Every row has a hidden score. In each pair, how much higher is the second row's than the first's? 7 means about the same, 15 much higher and 0 much lower.
[  8  28  24  -2  -4 -47  18   5]
[-26 -26   7  19  35  11   0  27] -> 4
[ 33  -5 -27 -28   7  -4  21  10]
[ 28   5  -2  -9 -26  52   5 -45] -> 7
[  0 -26 -14  14 -26  27  11 -20]
[  4  11   1 -19 -36 -31  23 -20] -> 9
[ 13  17   2 -35 -12 -60  24  -7]
[-23  29  29  10  27 -56  -2  25] -> 3
[ 15 -14 -51 -49 -16 -33  11 -24]
[ -6  -3  20  30 -10  82  -5 -24] -> 3
[-11   0 -16  -7   9 -10  -6   5]
[ 37 -19 -49 -39   9 -27 -16   3] -> 9
[-15 -13  -1  19  14   0   9  27]
[-46 -23   5  29  22  16  -1  24] -> 6
[  45  -22  -77  -20  -96  -17   35 -101]
[-26 -19   7  19  38  -4 -20  28] -> 0
[ 10 -21  14  17  11  70  -3 -19]
[ -1 -10  -8  -8   3   2   5  17] -> 8
[  7  -5  15  29  31  -4 -17  30]
[  5   2  16   9   6  46 -15  -8] -> 10
[-34  11  23  35  22 -18 -31  39]
[-22  -6 -23  -9  -9  -9  22 -13] -> 12
[ 24   2 -65 -56 -15 -20  17 -21]
[-20  -4 -27 -25 -26  10  20  -3] -> 5
[  0 -49  16  36  69  27 -17  55]
[-20  15  16  12  25 -20  15  11] -> 10
[ -9   8  18  14  25 -31   7  16]
[-2 -3 -8  5 31  5 -4 32] -> 8
[ -9   9  19  -2 -21 -37  32  -3]
[  7  16   1 -35 -29 -52  19 -14] -> 9
[-22  19  38  38   9 -37 -17  37]
[  7 -18 -49 -36   7 -38  11 -17] -> 13
[-12 -27  -6  17   9  21  -6  32]
[-22  31  18   5 -14 -49  17  20] -> 8
[ 3 15 17 13 27 -1 -9  7]
[  0  20  24  47  48  -9 -15  31] -> 4
[ -9 -57 -64   3 -30 -11 -13 -22]
[ 21   4  19 -12 -21  48 -14 -29] -> 10
[  1  11   6  -3 -17  14  25 -14]
[  5   8   0  22  11  15 -19   9] -> 4
[ -3  27  19   5 -19 -33  13  19]
[  8  29  20  15 -11  31   0 -49] -> 8
[-18 -44   3  38  36  16 -26  42]
[ 41  19 -38 -65 -47 -33  16 -41] -> 15
[  7  15  14  31  21 -24 -19  37]
[ 35   9   9   5  -9  43   5 -11] -> 11
[-17   3  32   3 -22 -40  12   8]
[  2  10  -8  -4  32 -13  -9  26] -> 7
[-53 -45 -12  33 -16  96 -15 -42]
[ 26  16  34  12  18 -25 -20  22] -> 8
[-21 -28  -7  40  29  43  -8  36]
[ 21   2 -19 -21  15  20  15  17] -> 12
[ -1  -2 -32 -34 -36 -11  30 -23]
[-31  -2 -18 -41  -2 -31  31  -1] -> 6
[ 38  15  30   8 -29  40 -13 -47]
[-17   2  19  36  22 -15   5  18] -> 3
[ 14  16 -14 -43 -32  24  19 -19]
[  0 -26  23  46  64  -6 -24  36] -> 0
[ -9  25  25  12 -25 -46   3   9]
[-35 -56  41  63  54  49 -48  41] -> 1
[  7   6  36  38  58   4 -25  28]
[-26  10  13  20 -12 -21   8   7] -> 9
[-24  -2  32  61   8  40  -5 -19]
[ 14 -21 -50 -55  10 -23  23   4] -> 14
[ 30 -16 -54 -27  -5 -19  10   2]
[-25  15  61  47  35   7 -29  18] -> 1
[-36   2  25   6  -7 -34   9  30]
[  1 -24 -53 -26  -1   2  12  20] -> 10
[-19 -46  48  82  55  25 -36  50]
[-56 -48 -32   8 -16  -3 -12   5] -> 13
[-15  -9   7  11  21  -3  -3  23]
[ 47  10   1 -10 -15  34  -7 -25] -> 11
[-17 -25  62  42  47  37 -43  49]
[ 11  15 -41 -34  -2  10   2  -2] -> 15
[  4   7   7  -5  19 -22  -2  22]
[  4  -9 -65 -37  -9 -31  12  -5] -> 10
[  9  14  -2 -14  19 -15  -7  16]
[-12 -26 -25 -32  20  10 -18  19] -> 7
[ 51  16  19   4  10  30   4 -11]
[  3  -7 -51 -35   7 -43   6   6] -> 8
[ 8  8 28 22 15  3 -9 33]
[  0  14  58  38  -5 -14 -18  45] -> 6
[ 33  27  23  16  -4  37  -4 -10]
[-13 -17   4  28  31  -6   0  17] -> 4
[-11 -47  32  67  62  56 -41  48]
[ 43  26   5 -45 -85 -45  10 -46] -> 15
[  7  23 -42 -69 -42 -19  40 -55]
[-15 -27 -40 -17  44   3  -8  28] -> 1
[-19  22  19 -23   5 -45  12  25]
[  6   5   4  42  47  -7 -25  44] -> 2
[ -7 -36   3  23  49   8 -15  39]
[-14 -22 -49 -56   4 -14  12  -2] -> 13
[ 31  31 -39 -42 -72 -28  13 -61]
[ -7 -17  23  40  49 -16 -25  38] -> 0
[20 16  2 33 57  7 -9 35]
[ 7  3 -1 -6  7 38  2 -4] -> 10
[  4  -7 -27  -5  22  -4 -13  13]
[  4 -45  41  46  34  42  -7  31] -> 3
[ 27  12 -18 -45 -31  12  -5 -40]
[ 24   3  45  13  48  52 -27  27] -> 2
[ 0 -3 10 30  3 51 -9 -6]
[ 38  11  18 -12   6  27   0 -11] -> 10
[-47   1  66  76  64   4 -68  69]
[  7 -13 -53 -29  -8 -52  -4   0] -> 15
[ 40  -4  10  -2  24  32 -19  -9]
[ -9  10  12  21  -2 -19  18  11] -> 5
[-34  11  20  49  39  -6 -10  34]
[ 44  14   4 -13  -3  61   1 -30] -> 14
[  23  -26 -102  -34  -91  -27   52 -110]
[-18   7  33  25  -8 -34   0  10] -> 0
[ -9   2  12  -6  -7 -40  27  22]
[-13 -15   8   4 -34  -1  27 -55] -> 7
[-24   5  21   2 -17 -38  -3  12]
[ 51  42   3 -46 -19  12   8 -41] -> 13
[ -8   9  18  23  12 -25  23  31]
[ 14  18  25  18  -3  26  -3 -18] -> 8
[ -8   4 -19 -36 -24 -18  14   1]
[ -5  21  37   6  -4 -27  -4   7] -> 4
